One vector is turned by the same rotation once a step. Each row is the vector after some number of steps, and that number follows the row.
The counts run from 0 to 894.
[108  94 119 115 131 119  86 131 147 148  87 128 138  93  97 134 137 131
 138 132 115 111 101 172 128 127 149 105 117 128 121  87  92 147 137  85
 141  74 122 145  37 129 140] : 757
[136 109 145 125 171 143 155 113 147 121  84 131 149 116  98 131 131  86
 125 108 151 124 115 168 126 132 137 101  96 131 111  89 137 141 143 108
 160  87 143 153  42 118 179] : 483
[118  99 108 130 143 150 110 135 141 151 115 163 143  78 125 100 130 106
 116 127 131 138 107 145 123 158 136  83  88 126 168 101 138 140 143 115
 180  77 151 145  66 124 168] : 383
[119 115  90 119 175 146 112 132 154 158  88 160 152 114  99 136 152 121
 123 104 110 143 103 145 127 165 122  90 122 113 138  99 140 139 155 114
 182  86 139 158  60 135 159] : 56
[111 123 136 150 179 157 141  92 157 134 135 167 137  90 124 114 115  86
  89 122 137 135 105 151 160 153 132  74 117 116 134 138 120 138 141 133
 181 100 138 169  68 117 165] : 649
[108  95  88 110 156 144  97 112 131 157  89 132 145  99  95 130 156 106
 118  83 104 153 106 148 110 139 146  96 103 150 147 109 109 140 133 105
 165 111 135 167  74 118 186] : 308
[118 115 119 126 176 113 105 121 135 133  90 146 156 128 119 106 139  90
 114 118 163 133  90 141 139 158 132  98 118 126 124  80 118 124 140 106
 166  92 115 161  61 113 179] : 155
[113 115 176 171 151 163 117 130 165 127 140 168 133 114 114 128 135  83
  93 118 136 105 128 149 156 152  99 112 134 111 131 147 113 150 129 120
 153 103 119 154  53  93 183] : 280
[110  98 131 132 159 169  95 135 171 135 115 106 116  90  88 148 153 140
 120 103  94 106 120 154 122 140 107 108 114 131 138 135 109 170 132  99
 135 108 112 165  52 133 154] : 596
[112 113 167 160 161 148 134 111 169 117 118 147 134 102 134 118 123 100
 112 149 165  93  98 152 148 148 121  83 113 120 129 120 108 158 147 110
 149  87 124 151  43 114 146] : 243
[ 87  85 119 140 129 138  83 103 148 171 109 143 134  90 117 126 148 133
 117 138 118 118  86 154 142 145 128  95 148 113 142 135  95 168 122  89
 145  90 117 148  46 133 125] : 338
[110  75 134 141 140 152 114 121 154 140 102 120 124  84 102 135 155 127
 131 129 120 102 109 168 115 138 111 111 111 127 136 125 126 186 113  89
 123  81 130 155  38 136 139] : 343
[119  88 129 132 140 129 105 135 136 129 100 104 132  90  80 127 116 109
 127 114 124 116 138 186 137 115 127 114  96 147 136  88 104 154  96  87
 136  85 120 156  46 126 155] : 349
[112  97 166 129 155 168 107 112 166 127 129 137 136  74 126 119 146 117
 111 122 109 119  75 173 135 167 153 117 103 118 132 125  82 142 144 127
 147 106 113 156  63 117 161] : 652
[111 119 114 129 169 129 112 112 122 139  78 135 139 131  99 122 148  96
 122 114 168 108 118 124 126 120 124  83 105 158 143  82 108 136 152  90
 163 105 133 154  58 118 188] : 581
[107 101 110 134 167 138  81 136 147 149 127 110 139  88  92 138 133 124
 115 103 104 143 115 171 157 154 113 120 142 128 133  99  95 142 110  92
 170  97  98 185  63 135 134] : 603
[107 119 121 134 173 154 102 107 153 146 118 154 137 109 131 129 169 102
 101 105 142 121 100 112 127 161 116  76 116 133 141 143 110 137 168 117
 174 119 131 168  70  98 186] : 827
[107 115 100 112 149 132  77 146 149 152 110 151 130  80  92 125 139 118
 112  90  85 150 116 146 120 138 150  98 101 149 148 117  88 131 159 110
 186 105 122 174  78 106 163] : 135
[ 99 115 102 119 132 119  67 111 134 163  99 133 135 107  91 133 144 122
 122 115 130 117 114 139 150 116 146  97 131 143 138  95  66 137 143  76
 146 113 114 146  55 123 175] : 585
[112 119 118 144 150 143 114 101 145 161 105 162 137 130  79 139 119  85
 101 107 124 128 151 155 149 108 128  85 122 122 127 121 130 147 130 113
 157 103 147 130  41 114 193] : 723
[101 115 132 116 143 133  75 154 170 142 110 120 118  88  95 142 143 137
 120 125 110 108 121 160 133 137 137  99  99 135 131 107  75 133 157  95
 155  95 105 157  49 124 144] : 504
[103  91 100 134 133 138  87  96 153 179 110 143 145  97 129 128 158 135
 111 150 129 121  97 140 136 154 121  79 134  95 143 113 125 149 127  94
 143  90 137 137  41 138 149] : 339
[115 102 109 125 141 117 104  77 140 159 113 160 148  99 120 106 128  87
  90 120 122 141 106 160 142 133 158  76 105  98 127 116 110 128 128 122
 149 112 135 150  63 113 190] : 395
[114 100 125 151 123 125 117 112 146 156 105 185 138 113 113 108 122  78
  98 132 131 126 127 148 135 130 126  85 112 102 141 130 140 148 120 118
 152  82 153 130  44 102 176] : 803
[ 91 104 130 145 148 146  74 127 161 146 124 143 121  86 122 126 163 131
 113 124 114 108  83 126 131 155 116  96 141 130 153 151  85 159 150 101
 144 106 107 180  56 115 139] : 418
[120  96 111 113 165 149 145 108 148 145  86 136 159 113 110 140 152  96
 122 102 144 142 104 161 115 147 131  91  99 123 111  97 143 136 140 111
 176  84 149 158  55 117 175] : 482
[ 99  98 123 152 156 134  82 100 139 138 108 143 126  91 111 109 137 120
 119 130 101 114  72 154 141 138 131  99 139 128 153 131  90 178 119  98
 126  97 115 163  46 141 137] : 843
[125 103 124 121 154 121  83 124 147 147  84 146 156 115 118 126 166 112
 120 109 135 127  76 154 125 169 134 118 115 110 119  74 106 119 148 111
 161  96 107 164  65 110 177] : 154
[128 115 106 133 152 125  91 144 159 152 130 131 138 111  93 132 136  97
  90  94 137 140 151 148 139 152 114  97  97 110 124  99 122 110 134 109
 166 102 109 162  68  97 204] : 272
[110 120 126 122 143 141  83  95 149 171 116 161 140 114 105 137 153  95
  92  96 124 141 116 146 149 131 153 100 120 107 117 125  86 110 147 115
 161 124 118 157  67  97 203] : 820
[107 107 127 149 175 163 117 126 160 120 117 111 110  98  86 142 140 117
 115 115 111 100 128 146 126 133  96  87 117 145 155 144 114 184 128 106
 145 106 120 174  45 130 151] : 595
[114  99 150 138 175 140 116 135 137 113  97 134 139  86 113 121 153 108
 127 100 118 125  70 166 117 159 131 129 118 148 122 113  96 160 138 108
 150  96 105 194  62 114 145] : 152
[117  98 156 143 149 171 139 102 168 137 143 125 129 100 105 147 138  91
  95 111 148 115 150 161 144 135 106  97 100 121 127 142 131 151 113 106
 150 101 138 153  51  96 179] : 360
[109 101 123 106 161 167 102 113 160 140 131 117 133  59 108 128 138 129
 103 100  92 134 101 161 130 146 148  92  90 135 145 120  87 143 144 118
 159 113 125 172  73 132 161] : 227
[114 119 159 132 157 135 122 119 133 117 102 145 124 106  78 124 110  69
 113  95 120 132 129 166 139 111 149 119 108 152 124 114  83 143 128 115
 149 116 116 165  61  98 184] : 817
